In the data rows, zero lies at 4.5, halfway between 4 and 5.
Two rows play each game, the first against the second. How much does the first row win by? 15 is about a draw, 30 a big win and 0 a big loss. Wins can go round in a circle: one row can beat a second, the second a third and the third the first. Each row has two weighted sums of its numbers, A and B, taken from their middle values. A row wins by its A times the other's B, less its B times the other's A.
[1 4 4 2 4 5 2 7 7 5]
[7 6 4 5 4 7 5 6 4 4] ~ 18
[5 5 5 6 4 4 6 6 4 5]
[1 3 3 2 5 4 3 5 7 7] ~ 13
[5 4 6 6 5 7 7 6 3 4]
[7 5 7 5 5 7 4 6 3 1] ~ 14
[6 5 5 4 5 5 7 7 6 5]
[5 3 4 6 4 7 6 5 3 6] ~ 19
[5 7 7 6 6 5 5 6 3 2]
[6 5 7 7 5 5 4 3 2 2] ~ 18
[7 4 7 6 5 6 6 4 2 2]
[7 3 4 4 5 5 7 4 4 5] ~ 19
[4 7 3 2 3 3 0 4 5 3]
[6 7 7 4 5 2 2 4 5 2] ~ 16
[6 7 4 6 4 5 2 3 1 3]
[3 4 5 6 4 4 5 6 5 6] ~ 21
[5 3 5 5 1 3 2 4 6 4]
[3 2 8 6 6 5 6 6 5 4] ~ 6
[5 3 8 4 4 2 4 4 6 3]
[3 5 2 3 3 2 1 1 4 5] ~ 13
[5 5 5 7 4 4 7 4 4 4]
[5 5 6 7 3 4 4 5 4 5] ~ 17
[5 5 5 2 3 5 3 8 7 4]
[6 3 9 5 5 3 2 3 4 1] ~ 10
[2 3 1 4 3 5 4 4 5 8]
[1 3 3 0 6 3 4 5 8 5] ~ 28
[4 5 4 5 3 5 5 6 5 6]
[4 3 4 2 3 4 5 5 8 6] ~ 16
[3 4 6 5 5 3 6 5 5 6]
[6 6 6 7 6 5 4 3 1 2] ~ 10
[4 8 4 4 4 3 0 3 3 3]
[3 5 4 6 5 3 6 5 4 6] ~ 15
[6 7 2 4 4 5 6 6 4 6]
[1 3 4 3 6 5 5 7 7 6] ~ 19
[5 4 3 4 1 4 3 4 6 6]
[5 4 4 2 4 9 0 5 5 2] ~ 15
[4 4 6 7 6 7 6 6 3 4]
[2 3 4 3 3 2 3 4 7 6] ~ 19
[3 3 4 2 5 2 6 4 7 6]
[1 5 5 3 6 4 4 7 7 6] ~ 9
[5 6 6 4 9 5 6 7 5 3]
[1 3 4 4 3 3 3 5 7 6] ~ 16
[5 3 8 5 8 5 5 6 5 1]
[7 5 6 4 5 6 5 7 5 3] ~ 16
[6 6 4 6 4 7 4 5 2 4]
[5 5 5 6 2 4 2 4 3 4] ~ 20
[2 3 5 4 3 2 3 4 6 6]
[6 3 5 3 3 2 3 2 6 4] ~ 18
[4 4 5 4 6 3 8 4 5 5]
[6 5 6 7 6 5 6 5 3 4] ~ 19
[4 2 3 3 4 7 6 6 6 6]
[7 4 5 6 3 5 2 2 2 3] ~ 14
[0 3 2 3 5 5 3 4 6 7]
[4 4 3 6 2 5 3 4 4 6] ~ 12
[7 4 6 5 8 6 7 4 3 2]
[7 5 5 5 5 4 6 3 3 4] ~ 20
[1 4 3 4 4 6 5 7 6 7]
[5 5 3 3 1 5 2 4 6 5] ~ 18
[7 4 7 5 4 3 3 3 4 2]
[2 4 4 5 7 4 7 5 4 6] ~ 14
[5 7 7 6 5 5 2 4 3 0]
[2 5 4 6 4 3 5 5 5 6] ~ 7
[3 3 4 2 5 2 5 5 8 5]
[3 3 0 3 4 5 4 2 5 8] ~ 12
[2 4 3 3 3 1 2 2 5 6]
[5 4 3 6 3 6 6 4 3 6] ~ 9
[3 6 4 5 4 3 5 5 5 6]
[8 4 7 5 4 6 3 5 4 1] ~ 16
[6 6 3 3 3 4 4 6 6 5]
[7 7 4 2 3 4 3 5 5 4] ~ 16
[4 7 5 7 4 5 2 4 1 4]
[3 0 4 3 5 5 6 4 7 5] ~ 20
[7 7 4 6 3 5 3 4 2 3]
[7 6 5 7 5 6 3 2 1 2] ~ 18
[5 5 5 7 6 7 6 5 2 4]
[5 5 6 7 4 8 3 5 2 3] ~ 17
[1 3 2 4 5 5 6 5 6 7]
[5 6 7 6 4 3 3 4 4 2] ~ 17
[7 3 7 7 6 7 4 2 1 2]
[4 2 7 3 4 2 3 5 8 3] ~ 23
[6 2 5 4 6 6 8 4 5 4]
[7 6 6 6 3 5 3 4 3 2] ~ 12
[3 4 2 2 6 2 5 4 7 7]
[4 3 4 2 3 4 2 5 8 5] ~ 19
[4 6 5 6 3 2 2 1 3 5]
[5 6 6 7 4 4 3 3 2 3] ~ 14
[3 5 5 2 5 3 3 7 7 5]
[4 5 0 4 5 5 6 3 4 7] ~ 7
[2 3 3 0 6 4 5 6 8 6]
[5 4 7 5 8 6 7 7 5 3] ~ 16
[3 4 7 3 8 4 5 7 8 2]
[2 5 1 4 6 6 6 6 5 7] ~ 17
[4 5 5 5 5 5 6 7 5 5]
[3 3 2 4 5 3 6 3 6 7] ~ 15
[5 7 4 7 4 4 3 3 2 4]
[2 4 6 7 3 3 3 3 3 5] ~ 19
[2 3 3 5 4 6 6 6 5 7]
[4 4 3 4 5 3 7 4 6 6] ~ 16
[5 7 6 3 4 3 2 6 6 3]
[6 5 6 7 6 7 5 5 2 3] ~ 14
[5 4 7 7 6 5 6 3 2 3]
[8 4 5 5 4 4 6 3 4 4] ~ 14
[4 3 4 3 2 2 2 2 6 5]
[5 4 7 4 7 4 7 5 6 3] ~ 20
[2 3 5 4 2 3 2 5 6 5]
[7 6 6 6 5 4 4 3 2 2] ~ 19
[5 8 3 4 5 5 5 6 4 5]
[6 3 6 6 4 6 6 5 4 4] ~ 15
[5 8 7 5 7 5 4 6 3 2]
[6 7 6 5 6 4 6 6 4 3] ~ 15
[6 2 4 2 5 6 6 6 7 5]
[4 0 2 2 5 7 6 4 6 6] ~ 15
[3 5 7 8 5 6 2 5 2 3]
[7 5 4 5 4 3 5 2 3 5] ~ 2
[2 2 1 1 5 4 4 3 7 7]
[6 3 4 2 4 5 6 6 7 5] ~ 16
[8 7 3 4 5 5 6 4 3 4]
[4 6 4 3 9 2 7 4 5 4] ~ 6
[4 5 4 2 3 1 4 4 7 5]
[4 4 0 4 5 7 6 3 3 7] ~ 23
[3 5 3 4 2 3 3 5 5 6]
[5 4 2 0 4 5 4 6 8 5] ~ 21
[5 0 5 5 3 5 5 3 5 5]
[6 7 5 5 5 6 5 7 4 4] ~ 13
[3 4 2 3 3 3 4 3 6 7]
[3 4 4 7 3 4 4 2 2 6] ~ 16
[3 3 2 1 5 4 5 5 7 7]
[5 1 5 1 6 7 0 2 6 1] ~ 16
[7 5 7 4 5 3 5 5 5 3]
[8 7 4 5 4 6 3 3 2 2] ~ 16
[7 6 5 4 7 4 7 5 4 3]
[2 5 2 4 4 2 4 2 5 7] ~ 17
[4 3 4 6 8 5 8 3 3 5]
[4 5 7 2 7 2 4 6 7 2] ~ 10
[3 4 2 4 4 5 6 5 5 7]
[5 7 6 7 5 4 4 4 2 3] ~ 14
